(in the rows, 128 means zero)
Each named turn below is shown by a few rows before and after it. Which turns, in which order, take the first row of each later pair to the second? The first pair is answered.
kibo:
[155 138 143 129 129 137 140 156 135 127 167 117] => [135 144 126 135 114 127 117 162 117 126 165 116]
[114 136 124 121 140 145 131 151 139 143 143 129] => [113 135 123 119 139 146 131 148 138 145 145 129]
[102 133  87 154  95 132 109 156 110 137 143 115] => [122 122  85 110 154 140 117 166 104 116 102 148]
kazug:
[162  96 191 154 127 126 145  90 168 129 127 134] => [159 107 153 149  69 133 159  90 151 144 165 123]
[143 162 125 116 109 128 144 159  96  82 131 161] => [135 163 118 115 115 126 131 159  93  85 124 167]
[151 132 143  92 119 124 163 125 130 154 128 125] => [140 134 122  90 110 121 154 122 120 163 132 131]
dig:
[125 125  93 115  83 119 143  98 101 147 145 137] => [156 125 112 103  85 115 158 100 108 122 132 136]
[128 122 126 110 147 137 155 157 148 124 139 132] => [110 122 118 115 148 139 146 154 147 137 150 131]
[ 60 160 147 178 131 100  79 135 125 154 150 103] => [141 137 158 110 191  92 106 104 109  99  75 167]
[174 130 127 123  95 121 136  95 121 104 127 135] => [128 134 106 145  84 124 116  97 120 142 155 121]
kof:
[137 142 125 130 129 125 122  93 124 105 108 158] => [146 149 124 115 141 135 136 120 128  95 109 155]
[142 130 173 112 119 153 184 146 163 125 138 154] => [114 151 175 143  88 143 156 175 153 119 147 128]
[141 107 143 136 110 135 145 128 137 125 138 125] => [136 109 144 136 112 138 144 135 137 122 140 120]
[145 148 133 101 104 154 167 195 121  79 138 119] => [104 153 133 161  54 120 111 158 102  92 145 104]

(2 to 4 turns a pair)
[162 136 143 134  85 139 170 139 151 122 153  97] => [ 96 150  99 139 103 119  89 151  95 121 113 129]
kibo kazug
[120 145 154 180 128 106  86 182 110  97 112 126] => [137 136 176 199 105 111 116 164 140 113 143 101]
kibo kibo kibo
[113  75 108 135 144 114  94  79 138 128 118 147] => [149  81 146 114 173 136 138 134 171 100 118 132]
kazug kof
[ 80 115 104 137 116 105 109  72 121 139 130 139] => [ 94  99 143 140 156 104 120  70 146 128 111 140]
kazug kibo
[187 125 102 128 129 128 141 161 153 117 141 147] => [192 120 100 132 116 121 138 149 148 115 138 148]
kibo dig dig
[109 162 107 145 114 101  73 130 101 134 147 138] => [154 125 152 141 146 106 110  69 146 148 140 143]
kof kazug kibo
[147 133 112  95 161 126 151 161 119  89 109 131] => [ 94 144  91 133 126 134 135 167 123 137 159 103]
kazug dig
[145 173  98  76 118 151 167 143 133 144 137 150] => [151 172 121  85 125 156 174 160 148 133 137 136]
kof kibo kibo
[155 149 132 105 120 136 144 163 131  96 122 115] => [ 98 138  91 125 122 134 104 112 118 162 136 126]
dig kof
[121 154  54  92  98 136  97 169  73  86 102 147] => [190 125 107 108  68 162 191 124 154 125 173 103]
kibo kazug kibo
[102 108  89 118 157 169 147  93 133 165 126 142] => [126 136  96 144  61 150 151 109 119 128 153 106]
dig kazug kof kof
[133 107 159 109 150 125 149 132 132 121 117 127] => [129 107 162 127 119 125 155 123 141 133 140 110]
kibo kof kof
[135 100 145 178 119 133 149  82 162 165 161  96] => [112 104 140 153 202 117  96 112 129 125  82 144]
kibo kazug kibo
[124 161 163 133 107 104 109 126 130 127 123 100] => [128 144 134  89 158 114 115 100 121 144 101 138]
dig kof
[117 117  91 148 116 100  71  56  98 113  89 183] => [102 157 132 151 143 123  79 200 109  59  88 143]
kof kof kof kazug
[138 122 156 139 138 110  96 131  98 116 113 117] => [141 115 150 115 169 126 113 135 109 125 111 127]
kibo dig dig kof
[176 117 139 123 123 144 179 130 150 122 145 120] => [118 112 158 157 173 118 104 129 135 118  91 133]
kibo kazug kazug kazug
[124 139 121 131  93 113 108 117 118 101 125 122] => [123 138 135 125 123 116 104 140 120  86 110 124]
kazug kibo kof kof
[130 115 131 114 163 131 133 136 140 126 110 132] => [118 109 122 126 154 133 127 114 145 151 126 130]
kibo kof dig
[ 95 126 127 142 142 140  76 164 111 123 120 143] => [170 125 157 140  84 134 128 144 124  90 134 124]
kof dig kazug
[123 121 145 138 145 142 109 128 142 138 176 136] => [131 118 131 127 145 132 103  99 126 133 160 154]
dig kibo kibo kof
[121 120 149 126 169 158 168 138 174 175 152 103] => [137 120 159 120 172 156 177 141 176 161 147 104]
dig dig
[162 127  80 128 130 126 139 109  87 125 132 146] => [140 136  81 155 105 128 133 127  96 140 160 116]
dig dig dig dig
[ 77 128 117 161 169  96  33  76  90 131  58 164] => [176  84 173 133 177 143 171  27 188 172 119 137]
kof kibo
[147 129 177 138 147 116  96 114 127 119 110 103] => [151 138 175 145 115 119 104 120 129 118 130  90]
kibo kibo kazug
[101 132 114 131 137 148 106  92 128 160 109 156] => [143 156 134 131  71 146 134 139 125 108 131 125]
dig kof kazug
[143 140 125  98 127 152 155 177 129 107 148 123] => [119 128  98 101 142 124  99 121  93 119 107 161]
kof dig
[138 140 104 116  68 122 120 128 110 124 155 117] => [173 122 114  78 123 135 147 131 123 111 127 143]
kibo kibo
[159 133 189 118 163 134 150 173 150  91 107 120] => [112 120 170 169 132  93  79  75 120 129  95 133]
kof kof dig
[160 112 151 129 171 108 142 137 164 124 122 139] => [152 112 149 157 131 104 145 112 169 145 152 117]
kibo kof
[107 126 112 131 151 143 164 114 165 194 152 110] => [ 86 158 110 151 103 131 137 169 138 161 160  90]
kof dig dig kibo
[ 95 128 119 139 140 118  90  92 117 146 152 160] => [151 131 148 128 115 101 114  84 117  97 130 159]
dig kibo kibo kof
[ 63 128 114 175 113 133 115 133 137 174 164  90] => [105 125 118 113 162 169 172 183 156 157 159  98]
kof kof kof
[149 127 161 154 101  93 111 109 113  93  98 115] => [176 120 160 115 132 114 148 130 126  86  93 127]
kof kof
[118 148 108 125  93 110 146 115  95 134 153 124] => [131 137 175 135 158 109 143 136 129 103 116 121]
kazug kazug kazug kof
[130 111 141 120 155 120 115 118 131 117 102 135] => [123 112 152 146 123 118 116 110 146 127 127 109]
dig kof
[102 128  52 122 128 123 138  96 126 138 129 167] => [ 92 130  62 138 121 135 150 105 151 158 156 144]
kibo dig dig
[148 122 125 120 108 109 146  91 132 119 123 124] => [111 126 125 127 141 104 110 111 118 115  95 134]
dig kibo kazug
[145 132 178 133 162 125 137  97 169 136 127 130] => [119 140 146 150 130 103  90  69 132 142 121 141]
kibo dig kibo kibo
[114 137 109 125 103 127 127 136 103 129 130 131] => [117 120 119 123 138 122 119 110 108 130 107 146]
kof kazug
[140 116 125 150 106 159 152 147 140 156 169 121] => [115 103 107 140 156 154 125 121 127 173 137 156]
dig dig dig kazug
[115 122 131 125 161 143 125  89 165 183 146 108] => [121 142 144 155  93 122 113  96 154 158 157  83]
dig kibo
[120 136 177 156 161 120 116 166 145 107 116 119] => [ 92 118 147 153 179 117  93 116 133 148 109 140]
dig kof
[157 127 140 110 126 117 138 126 142 115 124 121] => [123 127 108 120 124 111 109 105 125 144 131 131]
kibo dig
